rotation ticks, each row followed by its count of ticks
The counts run from 0 to 293.
[ 14.6   4.3   7.9  15.4 -19.4  40.9 -31.1 -18.7 -20.2  -8.8  36.6  29.1
   9.5  15.7 -34.5  -4.8 -17.4  -7.8 -12.4  23.5 -16.6   1.4  -1.6  -5.7
 -26.5  17.7  -3.1  13.9  14.0  16.6  24.1  10.3  -6.7  18.3 -28.9 -23.4
  11.5  17.5  10.3  11.3   2.2  10.2   0.3   3.4 -15.6   0.5  11.7  18.1
  -6.4   4.0 -10.4  -0.7  13.2 -27.9  21.7   7.3  42.9   1.5 -17.7  -7.6
  31.9 -13.2  15.9  25.5   9.6 -23.3]
252
[  4.5   7.2 -16.4   1.3  -5.1  42.9  -4.8 -26.0 -28.8   1.1  31.4  15.8
   6.9  26.8 -43.5  -2.3 -11.0 -14.8 -26.7   9.7 -24.8 -15.2   1.7   0.3
  -9.8  -4.2 -24.1  19.6  19.4  27.0  23.1  12.0  -6.6   8.2 -33.8   3.0
  -1.6  32.5   0.6  13.6  18.8   7.8 -19.5  -2.0  -0.7   0.5  -1.1  29.7
  11.0   1.7  -4.5   9.9  20.5 -16.3  18.3  -3.6  38.4   7.3 -23.9  -7.8
  10.5   2.5  15.4  43.6  21.2   3.0]
87
[ 15.3   7.9  -7.6   8.3 -26.2  51.8  -1.5 -15.6 -15.0  -4.9  39.9  18.4
  12.5  25.8 -35.8  -2.3 -20.7 -15.1 -16.9  12.7 -23.8  -3.7  14.0 -19.8
  -6.6  -2.9 -11.9  20.4  19.3  22.4  24.7  14.6  -3.3   9.4 -33.6   2.6
  13.8  26.4   0.8  15.6  12.0  -8.3 -25.4  -4.0  -1.1   2.5   6.7  25.5
 -11.8   5.4  -8.4   4.7  19.3 -19.4  14.7  -5.9  25.6  -1.6 -29.5   3.5
  13.0  -7.8  18.7  47.4   5.6   0.0]
90
[  5.4  10.0  -9.5   5.6 -14.7  38.6  -2.7 -17.2 -10.4  -5.8  38.4  26.2
   2.8  20.2 -38.4   6.4 -10.5 -11.0 -12.7  25.0 -27.2 -14.5   4.9 -10.1
  -8.3  -8.3 -20.6  19.6  15.6  11.3  21.2  13.1   4.7  17.0 -38.9  -9.1
  12.9  25.6  -0.5   5.0  14.6  -8.1 -34.1  -7.7   3.1   3.3   6.2  33.1
 -13.2   2.4 -11.7 -10.8  35.9 -18.4  10.7 -16.1  27.3  -2.5 -20.2   8.7
  15.1 -10.7   2.3  46.1  17.8   1.5]
193
[ -5.2  16.2 -12.6  10.6 -19.8  27.9 -15.5 -13.8 -20.1 -15.9  31.7  35.9
   0.1   5.5 -43.9  -6.1 -10.4  -5.0 -27.5  34.1 -27.2  -9.1  -6.2 -17.2
 -14.3  -9.4 -20.5   9.6   7.0   4.0  26.4  15.9  -4.4  13.5 -29.9 -19.4
  16.7  21.8  16.4   5.1  26.6  -6.9 -29.5   3.2  -8.1   1.0  10.2  20.4
 -18.1  11.9 -16.3  -2.8  18.9 -16.3   4.3  -3.7  19.5 -12.1 -18.9   0.6
  33.6 -12.5  17.1  26.4  17.5 -11.2]
79
[  4.8   8.8 -10.3  12.4  -6.2  38.2  -9.0 -13.8  -5.5  -5.3  40.6  24.4
  14.5  16.6 -37.8   7.6 -12.6 -14.3  -7.9  22.7 -34.1 -15.1  -5.3  15.8
 -17.0  -2.4 -20.0  12.7  15.6  24.0  23.6  11.2   4.6  20.4 -24.5 -16.1
  12.3  27.1  -3.6  -5.3  18.9  -9.6 -19.8 -14.4   9.5  -4.4  10.1  19.4
 -11.0  -1.3 -11.4  -8.8  20.2 -17.0  23.8 -12.8  39.9  12.7 -30.2  16.0
  18.7  -0.7   4.3  38.1  17.8  -6.3]
118
[  1.0  14.4 -16.7  11.2 -13.2  28.9 -10.8 -15.8 -25.2 -11.9  27.8  35.8
   5.1   7.3 -52.5 -12.6 -11.7 -10.5 -38.4  18.2 -27.2 -14.0  -9.2 -10.9
 -17.0  -6.6 -18.4   7.5  17.7  24.5  32.4  12.2  -4.6  13.5 -18.0 -16.4
   6.5  19.9   9.6  12.1  28.3  -5.1 -21.4  -0.1 -10.5  -3.8   1.8  24.3
 -10.7   7.0 -11.8  -6.0   8.3 -13.7   3.9   7.6  25.7  -3.8 -19.8  -1.7
  28.8  -4.1  27.7  33.9  13.9  -6.8]
270
[ 19.2  -1.1  -5.8  14.4 -20.1  43.7   1.4 -22.1 -11.9   3.1  48.4  14.3
  16.0  24.3 -44.8   3.8 -16.7 -13.2  -4.8  16.0 -14.8  11.6  10.0 -10.8
  -9.0   2.2  -2.7  19.4   7.2  26.5  22.6  18.4  -7.0   9.5 -30.1 -16.6
  11.5  29.8  -2.7  17.9  15.1  -3.7 -13.8  -7.6   0.7 -19.0  15.1  28.9
 -25.7  -5.2  -7.7  -0.7  31.6 -12.5  28.0   1.7  31.2  21.2 -16.7   8.4
  12.6  -1.9   2.7  29.5  -4.0  -5.4]
209
[  8.3  16.5 -12.1   8.4  -9.5  32.3 -21.8 -36.2 -12.0  -9.0  31.0  26.0
  19.0  15.9 -41.5  10.4 -13.2  -8.5 -26.5  23.8 -33.3 -18.7   0.6   0.7
  -5.5  -1.2 -21.7  27.1   5.1  20.7  17.8   4.2  -4.5   5.4 -23.0   3.6
   5.2  32.4  14.4  -5.6  27.4 -12.1 -10.5 -11.4   5.0  -0.2   9.7  17.6
 -11.5  -5.7  -7.8  23.6  24.6 -12.9  16.5   6.3  35.4   0.4 -33.9  -6.3
  21.4   1.9   5.8  30.3  25.6  -3.9]
11
[-11.1  28.5 -19.0  -0.2 -23.0  28.0  -6.5 -15.1 -28.1  -6.2  24.9  32.1
   2.3  11.4 -41.6  -6.4  -5.7 -10.7 -33.0  35.3 -26.0 -10.2 -18.3  -6.5
 -23.0   1.1 -25.2  10.0  12.3  14.2  20.7  22.4 -10.3  26.3 -19.9 -20.4
   7.0  24.8  -0.1   5.9  25.1  10.8 -25.8   3.4  -3.5  -1.2   7.5   2.7
 -12.3  12.8 -14.1   5.6   9.9 -14.5  10.3 -10.6  29.2  -6.5 -20.0   6.5
  21.7 -19.0  19.5  25.8   5.6 -18.2]
154
[ -1.1   1.7  -2.1  19.1 -15.7  28.3  -3.9  -6.9 -20.0  -8.2  45.6  35.1
  -2.3   8.1 -51.7  -0.1  -7.9  -4.6 -22.4  23.6 -21.4  -8.8  -5.5 -11.1
 -16.1 -10.1 -21.0   5.2   2.3   8.3  33.7  20.5  -4.0   8.0 -33.1 -26.0
  12.8  15.7   8.2  11.2  17.7  -0.4 -25.9  -1.9  -6.6  -8.7   2.7  34.4
 -14.2  11.6  -3.1 -22.9  23.2 -18.0  10.1  -6.2  27.3  -6.6 -15.3   3.9
  29.9 -13.0   6.4  32.2  17.0 -10.4]
77
[  5.0  13.4 -18.0   9.4  -8.2  27.3  11.0 -27.2 -13.6   3.9  34.5  23.1
  11.4  19.6 -51.9  -3.7  -2.2 -12.1 -28.8  21.2 -23.3  -2.0  -9.7  -1.5
  -7.3  -0.4 -13.0  18.4  10.7  33.2  27.2  24.5   0.5  15.2 -26.7 -24.7
   7.7  25.4  -1.4  10.6  30.4  -4.0 -27.0 -16.0   6.2  -9.1   5.3  25.4
 -24.4   1.4  -9.2  -4.9  25.4  -3.7  11.7   4.6  34.0  18.5 -19.9  13.4
  15.4  -2.6   4.1  28.0   2.3  -6.1]
122
[  9.0   6.8  -5.8  11.9 -20.9  46.2 -25.4 -21.5 -11.7  -7.1  47.5  16.8
  19.1  19.1 -36.2  11.5 -13.8 -12.0   5.8  29.9 -22.3  -2.2   8.0   2.9
 -17.1   0.7 -11.3  15.6   5.7   9.5  12.1   2.2 -13.0  11.6 -31.8  -4.7
  10.0  44.4   0.4   4.6  11.4   4.4  -4.1   9.2   1.6 -16.0  15.9  21.5
  -3.4  -4.6 -10.4  12.0  30.9 -22.1  33.6 -11.4  38.0  13.1 -19.0  -2.4
  16.0   8.6   6.7  24.9  17.6  -7.2]
101
[ 14.1   3.4   2.8  17.0 -18.0  44.7  -9.2  -7.7 -20.2 -11.9  41.4  16.6
  12.4  22.9 -39.4  -8.8 -16.4  -0.8 -20.7  16.2 -22.5   4.2   6.0 -10.8
  -6.7   4.1 -12.1  10.7  13.4  14.3  34.1  19.6  -1.1   1.0 -34.1 -10.4
  16.5  19.4  12.8   5.5  21.2 -11.3 -22.6  -6.7  -9.2   5.4   7.0  24.0
 -11.5  18.5  -0.8  -3.5   3.0 -19.0  17.1   1.0  36.9   0.7 -33.8  -2.8
  27.0 -15.3  15.1  39.0  12.3  -8.2]
164
[ -4.3   2.6  -4.9   3.4 -15.4  37.4 -16.7 -19.3 -34.0   4.4  36.4  30.4
   3.0  19.4 -38.2   6.3  -7.7 -11.2 -21.6  28.3 -20.6  -9.9  -7.6   4.6
 -32.6   2.0 -26.9  10.6  -0.4  15.6  21.5  11.5 -23.1  11.3 -25.8  -9.6
  -1.8  31.2  -1.2  15.9   4.0  34.5  -2.8  11.3  -5.0 -15.0   2.5  23.4
  11.9   4.7  -1.4   6.2  22.0 -19.2  25.5 -10.0  39.6  -1.1 -10.0  -4.7
  21.3  -6.8   6.5  29.1  15.8 -16.2]
70
[  5.0  16.0 -17.6   8.1 -11.5  33.5  -9.1 -33.7 -15.3  -4.0  38.9  19.8
  22.8  14.6 -45.5  -0.5  -9.9 -10.9 -29.9  17.5 -30.6  -8.9  -4.9   7.5
  -7.7  -6.6 -21.3  24.8   5.3  27.5  21.9   3.7 -15.0   3.5 -15.0   6.7
  -2.2  36.4   6.1   2.3  31.5   0.3  -6.1   0.7   7.9 -20.5   0.6  15.7
  -5.5  -5.9   2.8  24.2  16.5 -12.4  24.7   5.1  34.7  11.4 -28.6  -2.7
  10.1  11.9  15.5  25.3  19.8  -4.3]
202
[ -0.9  13.5 -10.9  10.1 -31.4  38.6  -5.5 -18.7  -3.3  -7.0  49.5  30.3
   2.6  13.4 -41.1   3.6 -11.4 -13.8  -7.3  30.5 -15.7  -1.3   2.9 -18.1
 -16.3  -4.6 -11.3  23.5   8.8   9.1  12.8  12.3  -6.9  25.0 -33.6 -23.3
  16.7  24.8  -6.4  13.0   7.9   5.4 -21.7   2.0   0.9 -16.4  11.0  22.1
 -29.2  -4.8 -16.1  -9.5  43.2 -18.4  16.7 -10.7  18.6  -2.6  -5.5  11.6
  17.2 -10.2   5.0  27.8   1.7 -11.1]
107
[ 13.3   8.3 -10.1  10.6 -25.0  40.5  -3.0 -25.8 -20.3  -4.6  36.0  26.6
   9.0  16.5 -47.4 -11.9 -18.9 -15.3 -33.1   8.9 -17.5   2.0   9.4 -24.9
  -6.4   0.5  -8.7  23.2  11.9  27.9  27.7  14.6  -7.6   6.1 -26.7  -0.5
  10.0  20.4  10.8  21.8  16.3  -3.4 -15.0  -3.2  -7.6  -4.7   1.4  30.5
 -19.7   0.0  -9.6   9.9  21.7 -14.2  12.2  14.9  18.3  -1.2 -18.8  -5.4
  16.5  -6.6  20.1  39.7  -1.2  -4.2]
92
[ 15.0  16.6  -7.2  11.5 -33.3  40.7  -8.1 -28.0  -5.8  -3.0  42.0  22.3
  14.4  17.6 -42.1   3.7 -15.5 -11.7 -10.6  27.0 -13.3   9.4   7.2 -23.2
  -9.1   5.7  -1.1  27.0   4.4  20.4  14.9  17.4  -7.7  14.7 -31.1 -18.0
  14.8  28.8   3.5  11.4  13.9  -3.1 -12.9  -3.6  -5.1 -14.0  14.8  18.3
 -35.8  -7.8 -16.2  11.7  34.0 -14.0  22.3   6.4  23.6   4.1 -14.1   4.9
  21.5 -12.0   6.1  27.1  -8.8 -13.7]
211
[ 15.5  19.8 -17.1   6.0 -16.2  44.9 -10.6 -27.5  -4.8  -8.4  35.0  12.5
  20.2  22.2 -40.6  -5.0 -12.8 -15.6  -5.3  19.3 -22.7  -1.9   6.4  -5.6
  -7.9   6.2  -4.3  24.2  27.2  27.5  18.2  11.5   2.3  21.2 -28.7 -11.9
  12.5  31.3   1.9   7.1  20.3 -12.4 -16.5  -6.0  -0.6   2.9  15.1  18.2
 -19.7  -7.4 -21.0   6.9  25.0 -16.8  18.8   1.9  33.5  13.1 -26.9   1.8
  14.2   0.6  16.4  34.8   3.9  -2.5]
16
[  2.4  10.3 -19.3  -0.4 -11.7  39.4  -5.6 -31.7 -35.0   7.2  22.7  15.0
  12.5  20.9 -42.8   2.2 -10.8 -12.4 -31.4  24.2 -25.5 -12.4  -4.0  -7.9
 -12.1  -4.7 -26.8  11.8   0.2  20.9  20.4  14.4 -14.2  -0.2 -27.6   6.2
  -1.0  36.7   8.7  14.5  28.6   5.2 -14.9   3.6  -4.0  -3.7   5.2  26.2
   4.7   2.1  -7.0  26.7  19.9  -9.1  19.0   2.7  34.9   8.1 -20.4 -10.7
  18.0   2.9  13.4  34.3  18.9  -2.5]
276
[ -2.9  17.7 -17.3  14.9 -22.8  31.7   2.7 -23.0  -8.1 -16.1  47.1  27.0
  13.3   9.4 -49.6  -4.4  -8.6  -8.9 -26.9  21.7 -25.4  -5.1  -3.2  -9.9
   1.1 -17.7 -22.1  24.7   4.5  14.5  28.1  14.1  -3.5   4.6 -24.6  -4.8
  10.4  28.9   4.3   4.0  34.9  -9.4 -26.6  -2.1  10.2 -15.8   1.5  18.9
 -28.8   9.2   0.8   4.3  22.5 -14.3  11.4  -2.3  18.2  -3.7 -29.2   5.6
  12.5  -4.4  14.3  27.5  11.4  -4.8]
198
[  8.2  10.1 -12.7  12.7 -18.4  32.3 -11.1 -24.7 -30.2  -9.3  32.1  19.3
  12.4  14.7 -52.6 -17.0 -11.6  -5.7 -32.1  18.8 -14.4   5.8  -6.4 -16.8
 -11.6   1.6  -4.9  10.8  12.5  21.7  31.6  16.9  -9.3   7.1 -28.6 -20.1
   9.8  28.1  15.4  17.5  32.4  -2.2 -14.2   6.9 -15.9  -6.1   6.9  24.6
 -12.1  10.9  -7.9   9.7   4.2 -12.7  12.6  17.9  34.0   8.1 -19.9 -13.7
  25.8  -5.4  27.6  23.1   7.5 -12.0]
167
[ 14.9   9.5   3.7   3.2 -21.4  46.4 -13.6 -24.3 -29.3   5.8  32.7   9.4
  16.5  32.2 -23.9   7.2 -13.8  -4.3 -16.3  28.8 -21.3   3.8   5.0  -6.7
 -11.8  14.1 -19.0  22.0  -0.5  13.0  16.3  22.8 -10.5   7.3 -36.3   0.7
   8.6  29.1   8.4   4.5  13.9  12.1  -8.8  -3.3  -3.8   6.9  15.2   8.5
  -4.0  10.6  -4.2  25.9  12.3 -17.5  28.8  -4.2  45.4   5.6 -33.7  -7.3
  21.9 -21.2   0.7  32.7   7.6 -11.2]
56
[ -5.8  18.0 -11.0   4.5 -33.4  38.1 -25.0 -18.6 -29.4  -3.6  33.1  31.6
   9.1  14.0 -33.6   3.0  -8.5 -11.1 -17.0  37.3 -20.3  -5.4  -8.1  -8.2
 -31.9   3.1 -21.4  10.7   2.7   6.6  11.8  10.5 -25.6  21.3 -21.6 -10.6
   4.7  34.6   0.3   9.9  11.9  26.7  -5.5  20.3  -4.0 -13.5   9.0   6.8
   1.4   3.6 -11.3  17.6  16.1 -23.0  23.6 -12.0  31.7  -7.5 -12.1  -4.4
  25.1 -13.2  18.1  22.5   6.5 -21.6]
68
[ 14.4  -1.1  -2.6  19.4 -19.9  41.5  -6.0 -25.2 -13.1 -13.9  51.9  17.5
   7.3  19.4 -49.9 -11.0 -12.5  -9.2 -17.9   9.0 -10.0   9.2  11.8 -14.9
  -2.4  -5.3   0.4  22.0  12.0  18.0  28.0  10.5  -6.0   1.2 -39.3  -9.6
  12.8  28.3   4.8  18.8  17.3  -2.1 -14.7   5.3  -5.7 -12.2   1.4  31.8
 -16.4   5.7   1.3  -1.9  24.8 -22.3  17.7   9.2  27.0   7.5 -17.6  -9.4
  14.3   1.0  17.6  31.0   8.2  -4.8]
283
[-13.9  10.3 -10.7   7.6 -17.3  29.7  -5.5 -21.1 -33.4   2.4  36.1  28.7
  -3.0  15.4 -42.0   5.9   0.1  -8.2 -23.9  38.7 -15.4  -7.0 -16.4  -1.5
 -24.9  -7.4 -28.4   9.8  -7.9   5.4  20.6  18.2 -19.6  11.7 -30.5 -16.2
   1.7  32.8  -2.0  12.5  19.4  33.7 -16.0  15.6   0.2 -14.6   0.3  18.9
   0.9  12.4   3.6   4.7  28.2 -15.5  18.9 -15.2  34.9  -3.0  -7.4  -3.8
  18.2 -13.0   3.0  21.0  18.4 -17.0]
260
[ -2.5  10.0 -12.2   7.7 -11.6  28.4   3.5 -20.4 -15.8   2.6  39.2  35.8
   1.3  13.8 -48.7   0.8  -4.7 -18.3 -22.4  21.5 -21.2  -8.2 -17.8   1.4
 -26.7   7.2 -16.0  18.2  11.9  32.7  24.3  17.0  -4.6  28.4 -20.5 -36.0
   5.4  14.1  -7.5  12.1  12.6  14.2 -18.5  -9.9   3.0 -14.5   1.2  19.2
 -24.5  -3.9  -9.2 -15.5  28.6 -10.5  15.3  -1.4  35.1   6.5 -10.6  18.6
  16.8 -12.8   1.6  29.1  -0.5 -17.9]
225
[  8.4  10.1  -7.4  17.8 -33.8  37.9  -6.3 -20.8 -14.2 -12.2  52.2  21.6
  18.4   8.8 -43.8  -1.7 -19.1  -6.2 -20.0  22.9 -21.3   6.6   5.4 -19.1
  -6.1 -13.7 -11.7  19.6  -6.9  10.6  25.0  16.1 -16.6  -2.3 -24.6   1.9
  14.5  35.1   9.7  11.7  25.5 -11.1 -11.8   7.0  -1.8 -27.9   7.8  20.1
 -25.6   6.5  -2.3  17.5  18.5 -14.2  24.0   4.2  17.0  -0.4 -25.4  -1.8
  17.4  -2.9  15.1  20.6   3.5 -10.1]
95
[  1.8   3.4  -4.8  14.8  -8.6  36.5 -18.9 -25.8  -8.0  -8.5  50.5  26.5
  11.4  15.3 -42.0   7.4  -6.1 -15.6  -4.2  21.8 -20.6  -9.6  -7.8  25.3
 -25.2   3.5 -14.7  23.9  14.1  19.8  18.1   3.0  -8.6  22.2 -23.7 -21.8
   3.9  28.3  -8.6  -0.3   6.3  20.7  -2.8   3.5  11.4 -16.9   3.3  13.9
  -6.0  -5.2   0.7  -4.4  28.7 -27.5  29.9 -10.9  46.2  11.5 -17.6   2.6
  14.0   0.2   1.7  23.5  14.1 -16.6]
220
[  0.4  12.3 -17.6  13.9 -17.0  28.6   4.0 -26.8 -13.9 -12.3  46.4  28.7
   9.3  11.8 -56.7  -6.3  -5.2  -9.7 -31.8  16.5 -21.4  -6.5  -1.9  -9.8
   2.0 -16.8 -19.4  22.6   8.3  18.3  29.8  14.9  -5.4   6.5 -25.9 -11.5
   9.2  23.6   3.7   7.3  33.4  -4.8 -27.4  -5.0   5.8 -15.3  -3.0  27.0
 -28.7   6.7   3.3  -4.5  26.1 -13.2  10.1   1.9  18.6  -2.5 -26.2   1.9
  12.4  -6.2  14.2  30.0  10.5  -2.1]
197
[ -0.9   1.4  -0.3  14.8 -14.6  38.5 -10.3  -6.0 -17.3 -18.2  47.3  30.6
   5.0  14.2 -40.4  -1.7 -11.3  -7.4 -23.4  16.2 -28.2 -13.1   1.1  -2.0
 -15.4  -7.1 -23.9   9.8  16.7  10.7  31.2  12.9   0.0  11.8 -32.7 -12.6
  13.0  15.9   3.6   2.1  13.0  -2.7 -26.8  -2.4  -0.8  -0.3   1.3  23.5
  -5.2  15.5   0.6 -20.5  11.5 -25.4  14.0 -10.1  31.4 -10.9 -27.3   2.9
  23.1 -12.5  12.8  40.1  22.9  -7.8]
267
